One vector is turned by the same rotation once a tick. Each row is the vector after some number of ticks, and that number follows the row.
The counts run from 0 to 408.
[122 129 152 161 152 167 131 128  92 136 150 143 110 131 124 154  88 127
 140  82 159 103 147  98 124 100 168 143 114  76 141 130 153 107 105 111
  86 170 130  95 139 160 115 145 122 136 142 137 107 157 154 190 124 136
 121 142 143 122 182 100 138 123 128 129 137  56  72  87 151 139 160] => 257
[125 115 144 159 128 146 101 136  88 111  42 121  95 120 136 144 141 151
 110 146 124  64 102 117 148 101 140 163 116 120 148 134 123 100 141 103
 140 117 139 104  82 123 104 125  95 137 114 137 138 153 146 166 154 158
 162 118  72  93 107 137  85 162 142 108  73 100 143  72 129 140 131] => 0
[127 130 106 136 185 123 131 147 110 131 176 152 126 116 141 115  91 134
 164 109 186 124 152 115 107 100 158 102 114  87 163 123 126 135  93 125
 160 171 100 120 122 152 104 139 106 133 138 131 137 158 105 177 101 128
  58 110 108 104 138 146 100 130 159 148 140 126  79 127 182  73 154] => 261
[134  92 151 161 120 139 138 123  88 123  79 145 117 123 175 104 158 109
 111 124 132  79 150  94 134  80 107 156 122 124 166 131 129 134 126  96
 160 160 134 114  91 139 134 148  81 110 130 158 116 158 133 157 144 151
 135 104 126 102  89 142  69 201 155 140  84 102 121  66 112 132 136] => 335
[104 135 166 184 146 151 116 103 110 143  91 138  93 128  90 166 132 157
 122 142 145  60 120 126 145 138 169 137 113 105 137 130 136  62 149 120
 120 113 155  85 111 141 120 108 114 121 144 134 141 158 156 175 127 132
 158 133  86  97 126 111  91 128 155 115  80 104 113  58 124 148 125] => 154
[112 126 173 161 171 110 130 127 125 133  93 125 139 105 131 139 148 142
 121 104 146  70 141 115 130 103 179 120 155 102 174 108 108  83 123 106
 157 140  97  97 101 136  95 148 113 120 122 140 150 151 100 141 148 139
 109 127 115  79 120 130  85 140 177 129 106 172 130 101 157  81 119] => 139
[130 123 151 144 148 124 116 127 147 133  63 105 113 119 147 137 149 150
  70 134 123 105 142  92 154  84 171 145 117 108 164 113 138  89 142  74
 153 137 116  81  79 132 102 156 125 124 139 152 127 166 118 126 148 170
 149 124 109 108  85 169  80 142 158 121 100 105 134  93 151 102 128] => 156
[125 123 150 178 160 113 125 143 106  93 102 122 140 127 144 144 128 147
 126 127 148  35 138 102 137  94 132 171 139  72 157 109 156 151 127  60
 136 161  99  94  89 172 110 134 136 147 125 104 129 121 148 153 139 184
 131 160 134 139 141  82 111 180 131  92  88 115 125 110 158 130 131] => 196
[145 108 149 162 194 187 150  99 121  97 110 142 128 145 146 127 101 149
 106 141 133  93 114  87 166 149 146 159 100  69 116 100 171 135 126 101
 113 160  97 102  90 137 143 135  62 125 116 147 117 132  93 151 115 137
 136 130  90  81 127 104 159 160 141 105 111 111 151 100 155 156 142] => 126
[136 118 111 162 135 127 126 163  62  70 104 129 113 119 165 116 108 134
 138 136 170  64 133 117 132 100 112 180 135  84 143 127 129 154 112 117
 140 135 120 115  99 185 108 135  95 184 115 105 132 103 144 179 130 184
 102 124  72 129 120 111 107 170 127 119  87 117 125 129 154 149 144] => 41
[146  76 149 151 173 201 162 109 111 105 110 122 106 127 105 135 108 138
 122 134 191 107 130  91 162 170 145 164  81  76 112 121 165 106 106 140
 119 129 130 116  81 125 149 126  82 120 139 148 136 138 142 173 101 129
 143 109  67  99 129 112 135 139 139 124  85  97 135  91 117 176 150] => 315
[122 103 151 154 133 117 132 141  97 111  91 130 105 122 163 134 140  95
 104 129 148  67 142  89 121  53 113 169 149  93 163 117 137 157 122  76
 134 171 100 110  92 143 102 127 123 158 135 125 128 145 153 154 151 165
 132 122 129 135 131 103 108 178 128 118  99  93 114 114 125 110 145] => 197
[112 108 102 159 174 141 137 123 115 129 158 138 119 138 129 115 109 112
 146 119 155  97 135 100 107  84 126 140 115  66 136 110 175 177  89 102
 119 183 100 114 104 144 134  98 107 160 144  99 141 165 138 182 118 142
 126 135 130 134 163  67 124 133 107 124  88  90  88 132 128  95 169] => 49
[136 138  90 147 144 133 120 149 127 110 124 134 114 126 177 114 128 143
 109 118 145 172 140  96 116  71 141 130  84  98 154 141 134 141  94  97
 146 151 110 105 118 128  87 161 117 149 135 151 123 176  96 134 139 169
 111  92  82 103 103 164  93 105 116 153  93  71 109 135 145  78 171] => 243
[ 95 151 121 149 159 129 102 114  74  98 123 156 104 134 110 147 129 156
 139 105 150  82  97 136 147 104 150 119 117 128 144 138 127  84 132 141
  86 148 127 114 136 139  69 147 145 167  91 132 126 153 132 177 123 137
 129 124  67  58 126 134 114  70 148 133  81 108  91 130 146  88 156] => 62
[135 115  97 121 176 137 120 144 107 113 134 121 122 146 106 131  91 150
 137 135 169  91 119 111 167 105 140 140  64  63 104 114 186 140 108  76
  92 163  82  96 112 151 135 114 137 158 137  95 122 137 149 166 118 150
 118 116 109 129 112 111 141 121 150 110 101  81  96 135 156 121 164] => 39
[141 108 107 153 161 115  94 119  87  74 121 126 131 122 109 107 136 177
 161 145 180  90  89 115 161 141 137 144  80 138 145 133 160 116 126  73
 161 137  97 118  99 148 126 146 123 132 124 120 142 127 145 166 120 151
 106  99 100  83  76 155  76 148 147 123  73 135 120 124 138 107 131] => 184
[122 138 142 160 117  99 125 140  98 110 119 140 126 121 156 128 124 132
 115 112 161 102 153 103  97  72 150 138 149 102 182 134 122 130 125  62
 144 157 127  79 151 170  83 164 151 149 151 125  98 149 148 173 134 177
 111 137 128 119 126 137  73 142 129 126  99  86 103 124 148  98 147] => 404
[130 110 139 126 198 154 122 130  98 111  77 126 118 136 137 118 117 146
 122 134 143  95 108 115 175 129 161 137 103 104 118  97 131  94 123 134
 119 140  85 112  77 124 120 141  90 136 101 165 133 148  88 148 144 120
 112 108  69  64  96 148 132 138 188 126 102 138 129  98 162 116 139] => 132
[116 128 127 177 144 151 111 134 106  66  85 121 114 124 162 133 137 141
 101 149 121  64 115 108 125 103 118 179 133  94 140 137 147 154 123 102
 126 141 118 104  99 139  95 129 104 181 103 110 126 138 141 170 156 185
 157 145  78 108 116  99 112 128  99 113  72  98 141 124 118 138 142] => 213
[148 105 158 171 158 168 133 121 106  98 104 123 122 119 117 146 107 173
 140 131 170  73 130 110 151 167 160 166 114 105 145 124 155  97 120 124
 152 119 152  94  88 140 130 146  80 116 132 153 131 126 153 181 105 134
 126 144  88 115 120 125 107 154 156 125  90 111 146  75 150 178 118] => 316
[115  97 116 162 135 154 130 158 105 125 105 136  62 115 154 144 117 120
 111 164 175  86 147 119 108  90 106 152 119 101 159 143 104 162 114 118
 151 131 147 127  93 110 115  93  95 151 151 107 151 140 169 173 117 169
 144 118  70 127 139 105 100 152 114 139  65  84 124 100 117 122 154] => 376
[118 116 125 150 173 155 121 131 123 123 130  94 116 123  94 172 119 155
 131 148 171  68 136 111 122 113 145 150  96  56 123 134 181 122 110  92
 111 133 119  80  97 151 119 107 156 162 147  92 149 136 178 169 140 153
 140 142 119 156 145  78 130 103 122 115  85  74 102 125 120 130 149] => 384
[125 116 153 148 147 129 140 108  80  98 101 158 119 126 163  92 143 109
  99 101 135  98 146  94 143  94 150 145 131 107 172 125 103 108 140 114
 159 162 102 124 104 132  89 176  89 120 121 180 122 143  82 161 137 142
 112 105  94  56  88 163  98 150 169 141  90 135 129 109 146 112 149] => 122
[135 136 133 161 103 144 146 157  70 107 103 161 100 122 177 116 112 102
 103 112 152 114 166 111 116  79 134 168 131 109 174 154 102 119 121 126
 131 140 154  95 136 165  90 158  93 160 148 142 102 150 127 178 129 162
 122 114  76 117 130 152  92 142 127 152  92  74 110 114 142 130 163] => 249
[121 129 137 154 145 148 110 120  95 128 144 146 107 133  99 153 109 150
 156 131 158  61 125 122 140 122 135 139  84  90 141 114 182 125 128  72
 119 163 128  86 119 160 127 112 138 131 157  99 126 152 193 186 110 150
 127 136 122 138 155  95 107 127 124 105  85  61  82  93 129 143 148] => 33
[142  88 105 141 162 135 132 156 124  97  99 111 106  98 138 126 104 138
 136 161 174 104 133 110 126 130 137 159  90  99 140 135 128 153 107 112
 187 117 108 123  55 132 149 114  91 144 148 124 170 123 129 156 122 159
 119 109  86 139  87 133  84 163 162 149  73 143 145  93 139 113 130] => 168
[118 137 134 160 209 151 146 135 144 100 106 105 137 125 150 128 105 149
  80 144 148 105 134  81 136 119 171 146 143  39 140 101 146 133 110 107
 130 143  76  87  90 134 109 148 106 136 126 143 139 145  60 116 125 158
 127 138  74 105 119 117 156 130 153 109 117 136 148 132 192 100 149] => 288
[109 107 152 159 146 175 159  97  88 130 125 174  96 136 153 121 115  90
 118  99 127  85 144 100 134 107 146 154 120  88 141 135 139 118 132 149
  74 169 139 114 134 142 110 144  73 141 125 152 104 154 122 178 130 115
 146 143 108  69 140  92 134 128 134 134 101  76 107  93 111 150 162] => 274
[112 101 114 115 182 143 127 111 128 146 109 106  95 125  96 147 117 146
  83 159 167 105 118 116 173 108 144 131  62  78 110 119 167 124 127 101
 105 136 103 120  74 101 117 105 150 139 135 121 142 156 135 133 123 140
 154 108  82 109  92 138 129  94 161 123  70 107 115 119 131 100 159] => 4
[103 117 138 160 142 141 122 139  90 147 101 140  61 116 124 161 111 129
 152 152 172  60 130 134 116  99 134 130 113 116 148 137 103 118 131 128
 118 118 167 118 113 127 115  96 112 145 152 114 148 151 183 192 122 142
 149 124  82 123 151  99  89 129 134 132  69  95  89  92 122 121 138] => 377
[153 128 140 181 166 161 148 135 135 114 127 118 147 135 181 112 115 135
 128 102 136 107 152  78 122 112 168 167 136  71 158 123 159 148 106  93
 160 154 107  74 115 167 139 152  70 134 141 138 121 153  93 164 123 147
 118 146 136 120 148 106 114 171 123 111 121  85 130  87 167 139 135] => 110
[116 103  96 122 153 118 108 169  97 102  87 110  94 100 148 121 120 141
 111 148 174 114 135 110 140  75 133 148  88 110 160 136 111 136 107 122
 159 128 102 125  70 125  91 130 127 176 133 118 149 136 129 149 134 176
 110  83  70 125  86 163  90 122 147 155  87 129 118 136 142  86 153] => 381
[123 124 107 183 133 123 127 150 104 110 157 135 114 115 142 123 127 133
 153 138 185  92 158 122  90 112 130 154 118  99 178 147 142 157  95 108
 173 143 149  96 118 167 120 108 102 154 165 101 161 143 154 194 111 179
 113 134 112 140 150  99  64 146 108 133  78  88 113 116 119 119 147] => 393
[137 124 136 166 139 175 158 145 111 141 105 140 116 135 200 106 110  88
 126  90 131 109 164  77 117  80 152 164 143  84 166 131 131 148 108 137
 149 153 116 104 113 148 127 145  66 135 130 148 119 150  91 176 148 134
 115 118 109 111 123 122 102 182 127 141 116  93 124  78 147 146 150] => 111
